In the data rows, 128 means zero.
Every row has one hidden group. Groups can overlap: rows of different groups may look alike. The first row asked about is in group 0, and each new group gets the next number.
The rows in order, each followed by its group:
[135 128 103 103 130 143 151  90 106 112 135 126 129 120 131 142 152 166
 141 133  92 138 119 126  99 136 136 144 121 157 149  99] 0
[157  91 126 125 122 113  98 128 106 127 113 141 122 150 116 164 107 151
 156  96 107 160 164 133 114 106 121 122 106 172 134 151] 0
[135 128 133 118 145  83  83  90 151  97 135 126 129 157 116  97 114 136
 103 178 137 160 156 133 144 144 114 144 144 150 104 166] 0
[120 158 133 103 137 135 136 180 113 112  90 126 122 120 168 119 144 106
 156 133 152 108 149 155  92 114  99 107 144 142 119 114] 0
[113 151 133 118 160  98  91 105 158 105 105 118 129 142 101 112 114 151
 103 170 144 153 142 163 107 173 106 166 151 150  81 151] 0
[ 83 151 141 110 100 120  76  98 121 164 113 103 114 113 116 172  99  91
 126 103  84 123 134 141  99 121 144 151  99 142 141  99] 0
[105 106 103 140 145 157 158 157 121 120 150 111 144 113 138 127  99 136
 118 141 152  93 127 133 159 129 121  92 121 105 104  99] 0
[157 128 126 125 130 150 113  98 136 164  90 156 174 165 101 134 122 128
 103 111 174 167 156 141 144 136  91 114  91 127 119 106] 0
[128 136 141 163 122 150 136 120 151  90 105 141  84 142  78 157 122 143
  81 126 152 130 164  81 181 114  99 159 121 135 156 128] 0
[150  76 156 163 107  83  98 150  91  90 135 163 129 113 116 142 129 136
 156  88 144 167 156 133 114  91  77 122  84 165 134 166] 0
[ 98 106 118 125 130  90 113 105 113  97 120 103  99 135 168 127 129 151
 163 141 137 160 156 111 159 144 114 114 166 120  96 158] 0
[142  91 163 140  85 135 121 113 136 149 150 133 151  90 161 112  99 136
 148  88 144 130 104 148 107 151  99 107 106  83  96 151] 1
[165 128 163 133 107 150 113 120 128 135 157 118 129  98 153 127 129 143
 171  96 122 130 112 133  92 106  84  99 151  90 104 128] 1
[ 83 166 171 155 160 105 165 150 166 164 120 103 114 142 153 157 152  91
 126 155 152 123 171 126 122 129 159 166 166 135 156 121] 1
[128 173 133  88 160  83 121  98 158 120 113 103 151 142  93 142 137 136
 103 155 137 138 134 163 129 159  91 166 144 165 111 151] 1
[135 128 133 125 137 143  91 105 121 135  90 111  99 157 108 142 107  91
 103  88 166 167 127 118 144 114 144 159 129 142 171 128] 0
[135 158  96 148 145 157 136 105 136  97 105 118 122  98 138 157 181 166
 141 103 114  85  82 133 107 114 159 114 121 142 141 106] 0
[157 166  89 125 145 157 151 143  84 142 150 133 129  83 123 149 122  91
  88 118 107 115 134 141 151 106  91 122 144 112 134 136] 0
[120 121 126  95 145 120 151 150 121 172  98 156 107 172 146  97 122  91
 133 126 107  85 149 148  92 151 136 144  91 120 134 151] 0
[150 181 103 103 137 143 143 113 143  90 113 148 122 120 175 112 144 128
 118 141  84 115 127 133 144 121 151 151 144 150 156 143] 0
[172  99 171 140  85 143 113 150 121  97 150 118 107  98 161  97 107 151
 156  96 159 123  89 148  99 114  99 114  91  83 104 136] 1
[128 128 163 103 160 113 121 105 151 120  98  96 159 135 131 142 122 128
 111 155 122 167 142 133 151 144 106 174 121 127  96 143] 1
[157  91 148 118 107 113 106 105 128  90 105 170 144 157 108 164 129 136
 156 126 122 153 127 103  99 121 106 114  91 150 141  99] 0
[135 151 118 148 122 165 151 165 113 172 165 148 137 105 116 127 129 106
  88 118 159 130  97 148 151 144 129 107 136 127 119 158] 0
[150 106 111 148 130  90  98 172 106 112 113 148 129 135 116 134 129 181
 163 118 114 160 156 148  84  91  99 144 106 142 119 166] 0
[157 128  96 163 145 120 136  98 166 157 143 118 129 128 108 157 137 158
 111 155 144 145 112  81 166 151 159 166 114 142 141 114] 0
[ 98 106 103 155 145 120 143 143 106 105 165 111 151 142 123  89 152 143
 156 155 159 108 142 126 159 181 159  92 136 105 104 114] 0
[128 143 141 148 115 105 113 150  91 127 128 148 129 128 108 119 159 136
 126 133 107 138 134 111 129 106 114  99  99 135 141  84] 1
[ 75 121 141 140 122  90 143 105 128 164 113 126 166 128 131 119  99 136
 133  96  92 145 127 141 159 181  91 159  99 142 126 121] 1
[105 128 118  80 100 135 128 157  99 142 120  88 122 120 101 149 107 114
 103 170 122 138 104  81 159 159 121  99 144 127 104 143] 0
[135  99 163 155 160 120 158 150 166 149 128  96 129  98 146 157 122 128
  81 141 159 145 142 155 122 159 121 151 159 120 119 166] 0
[105 151 111 170 122 150  98 105 158 135  98 163  99 142 101 149  99  91
 111 111 159 160 134 148 129  91 136 129 106 142 149 121] 0
[ 90 128  89 148 115 135 136 113 106 112 172 141 181 113  93 119  99 151
  96 155 144 100 112 148 151 144 121 107 151 105  81 121] 0
[157 136 126 140 137 128  98 157  99 142 143 148 122 157  93 112 152 106
 141 141 114 123 127 126 107  99  84 114 144 112 126  99] 1
[120 121 133  88 107 105 121 143 128 142 120 163  92 135 108 142 129  91
 141 148 107 123 127 133  84 144 166 144 106 127 163 173] 1
[150 166 103 155 115 120 151 135  99 120 128 141  92 142 101 164 122 106
 118 126 107 108  97 148 144 106 121 114  91 157 134 128] 1
[172 121 171 110  92 172 151 113 128 157 143 126 129 135 108 149  92 143
 118  96 166 138 164 118 166 144 129 114 166 112 156 121] 1
[142 121 141 133 167 135 128 113 143 127 157  96 122 113 138 142 144 158
 148 170 122 108 119 103 144 151 114 159 151 112  89 121] 0
[150 151  96 125 122 157 151  90 106 105 150 148  92 128 116 164 152 136
 126 126  92 108 104 170 136 106 136 122  91 127 163  84] 1
[128  84  96 148 130 113 136 128 121 149 150 133 159 157 153 149 114 143
 118 141 114 138 127 148 159  91  91 122 174  83 149  91] 0
[157  84 141 110  92 150  98 143  91 105 172 126 144  75 168 104  84 158
 148 103 129 153  97 126 136 129  84 114 144  90  96 158] 1
[105  91 111 103 145 128 136 150 128 142  83 163 144 165 138 134 137  99
 126 126 114 115 127 126  92 159 159 136 114 135 134 143] 0
[120 128 118 110 160 135 158  98 113 112 105 126 151 113 138 157 122 158
 141 148 107 108 127 163  84 121 136 144 121 157 141 121] 0
[120 106 111 110 137  98 113 120 113 112  98 156 166 150 108 157 129 158
 171 133  99 130 127 103 114  91 129 136  99 150 134 128] 0
[105 121 156 155 167 150 121 135 158 157 135 103 144 105 161 142 122  99
  81 155 144 138 171 126 107 121 144 159 174 127 149 136] 0
[ 83 158 141 133 145  98 106 150 166 149 113 141 107 150 123 157 144  91
 133 126 152 138 156 126 129 114 136 159 136 157 141 114] 1
[113 121 171 125  78 165 143 113 136 149 135 126 159 105 131 164 114 143
 118  73 159 153 119 126 107 136 136 114 144 105 134 128] 1
[150 158  96 163 145 120 136 120  76  97 113 141  99 135 131 157 137 128
 118 111 114 123  89 170 129  91 114 129  91 150 149  99] 1
[ 98 136  81 110 107 113 121 180 158 172 135 118  99 165 116  82 159  91
 148 163 152 160 164  96 166 159 151  92 136 142 119 136] 0
[120 136 163 110 137 143 143 128 136  97 128  96 137 157 116 104 122 143
 103 163 107 100 134  73 166  76 159 159 159 142 156  91] 0
[150 128 133 118 160 143 151 120 158 135 172  88 114 113 123 142 137 121
 126 170 114  85 112 111 144 173  77 151 166  90 126 136] 0
[113 114 126 155 100 128 165 113 143 149 105 126 107 157 108 119 166 121
 156 141 181 145 171 126 181 151 129 159 144 172 141 128] 0
[105 136 111 133 107 143  98  75 113 135 150 148 114 113 108  97 122 143
  88 118 137 115  89 133 151 173 159  99 129 112  89 166] 0
[113 151 133 118 107 143 143 128 136 142 128 133 159 120 116 112  99  91
 141  96 159 175 142  96 129 173 174 107 151 127 171 121] 1
[ 90  99 111 177 145  98 136 157 151 112  90 156  92 142 138 157  92 121
 141 133 144 167 156 141 166 129 159 136  91 157  96 143] 1
[128 143 111  88 152 143 121 113 128  97 120 156 129  90 175 134 152 151
 163 111  99 100  89 141  99 129 159 114 121 120 141 114] 0
[135 181 141 118 137 143 151 113 166 120 150  88  99 120 123  89 144 114
 141 170  84 100 112  96 129 114 159 136 136 135 149 121] 0
[113 114 148 155 152 150 158 143 173 120 113  81 159 105 168 142 114 114
  88 155 144 123 119 118 129 151 159 166 174 135 134 106] 0
[ 75  84  81 163 115 150 143 143 121  97 143 126 144 128 108  82  99 136
 118 148 144 115 149 148 159 173 136 107 159 120  89 128] 0
[128  91 148 110  92  75 143 128 113 105 135 163  99 128 116 104 107 136
 156  96 107 115 149 133 129  91 129 129 121 157 126 151] 1
[120  84 111 140 130 113 158 157  91 120 172 126 159 150 138 112  92 158
 118 118 144 108 156 148 174 144 129  99 129  75 126 121] 0
[150  91 126 110 100 150 106 165 143 112 165 118 151  83 168 127 107 166
 141 118 137 115 127 118  99 121 136  92 136 105 119 158] 1
[150 121 141 170 115  90  98 105  99 112 135 126 159 142 131 127 159  91
 156 126 122 153 149 103 136  99 121  99 106 150 111 158] 0
[135 173 111 110 130 157 136 120  99 127 113 126  84 105 168 104 144 143
 141 133  99 115  89 141 129 121 159 136 129  98 149 114] 0
[128 158 118 133 130 128 136 150 113 135 143 156  99 113  86 112 144 128
  96 141 122 138  89 133 151 129 144  99 129 105 111 128] 0
[150 136 126 110 130 113 128 157  84 120 128 148 144 135 116 142 144  84
 126 111 129 108 104 148  84  91  99 107 106 127 134  91] 1
[105 136 126 163 100 120 121 150 106 135 128 133 137 157 131  89 159 128
 148 148 137 182 156  73 166 151 166  92 144 120 111 158] 0
[150 128 148 140 107 120 121 157 106 127 157 118 107 113 183  82 114 173
 148  96 114 123 127 118  99  99 106 122 144  98  89 166] 1
[ 83 128  96 110 137  75  91 120 143 112 135 103 129 120 108  89 129  99
  96 155 174 153 127  88  92  91 114 151 144  83 156 143] 0
[150 121 111 118 152 128 136  98 128 135 143 126 159 172 116 142 159 166
 163  96  92 130  97 133  77 114 144 136  84 157 163 143] 0
[142 128 126 155 137 113 121 157  84 142 135 141 144 172 116 127 137  99
 111  96 137 115 127 133 107  84 114  99  99 112 126 106] 1
[135 166 126 103 122 150  98  90 121 142  98 111 114 150  93 119 174 128
 141 141 137 115 142 103 136 181 181 122 151 135  96 106] 0
[128  99 148 140  85 150  98 143 128 127 165 126 122  98 123 104 107 143
 148  88 122 100 104 163 107  91 106 129 106  90 111 151] 1
[113 151 171 118 130 113 113 105 136 127 150  81 166 172 153  82 159 121
 103 178  99 145  89  73 144  91 159 122 129 150 149 121] 0
[128 151  81  80 167 143 158 143 128  82 135 126  84 105 153  89 166 151
 126 103 114  85  97 148 107 151 174 151 129 150 126 121] 0
[120 151 126 163 122 150 106  83 173 120  98 156  99 128 116 127 107 151
  96 155 174 100 142  73 129  84  99 129 129 120 141  99] 0
[135  91 156 148 160 150 165 143 166 135 113  88 151 135 138 149 107 114
  88 126 129 100 164  96 129 166 129 151 166  83 126 106] 0
[105 136 163  95 107 113  83 105 121 172 113 133 159  83 108 149 122  91
  96 111 107 115 127 126 122 106 129 107 106 172 163 114] 0
[142 151 141 118 167 157 180 128 158 164 143  73 122 120 116 112 129  91
 156 163  92 130  89 148 181 114 159 151 151 120 119 151] 1
[157 128 171 125 100 150 151 120 136 127 143 148 114  90 161 119 114 128
 156  73 137 130 104 133 129 121  99  99 129  83 119 143] 1
[150 166  96  80 145 157 121 135 166  97 113 126 114 105 146 127 152 128
 133 133 114  78  97 133  99 144 159 122 136 165 134  84] 0
[ 90  99 111 110 122  98 173 150 143 179  98 141 122 157 131 112 107 106
 141 126  92 123 149 141 129 159 136 151 106 127 141 143] 0
[157 114 141 140 100 105 106 165 136 157 128 163  92 128 123 104 144 114
 148  96 137 123 149 133  84 121 106 114 114  98 111  99] 1
[157 114 118  88 130 150 143 120 143 135 105 141 166 113 161 142 159 121
 133 118 114 108 112 163  99 136 159 122 114 165 149 106] 1
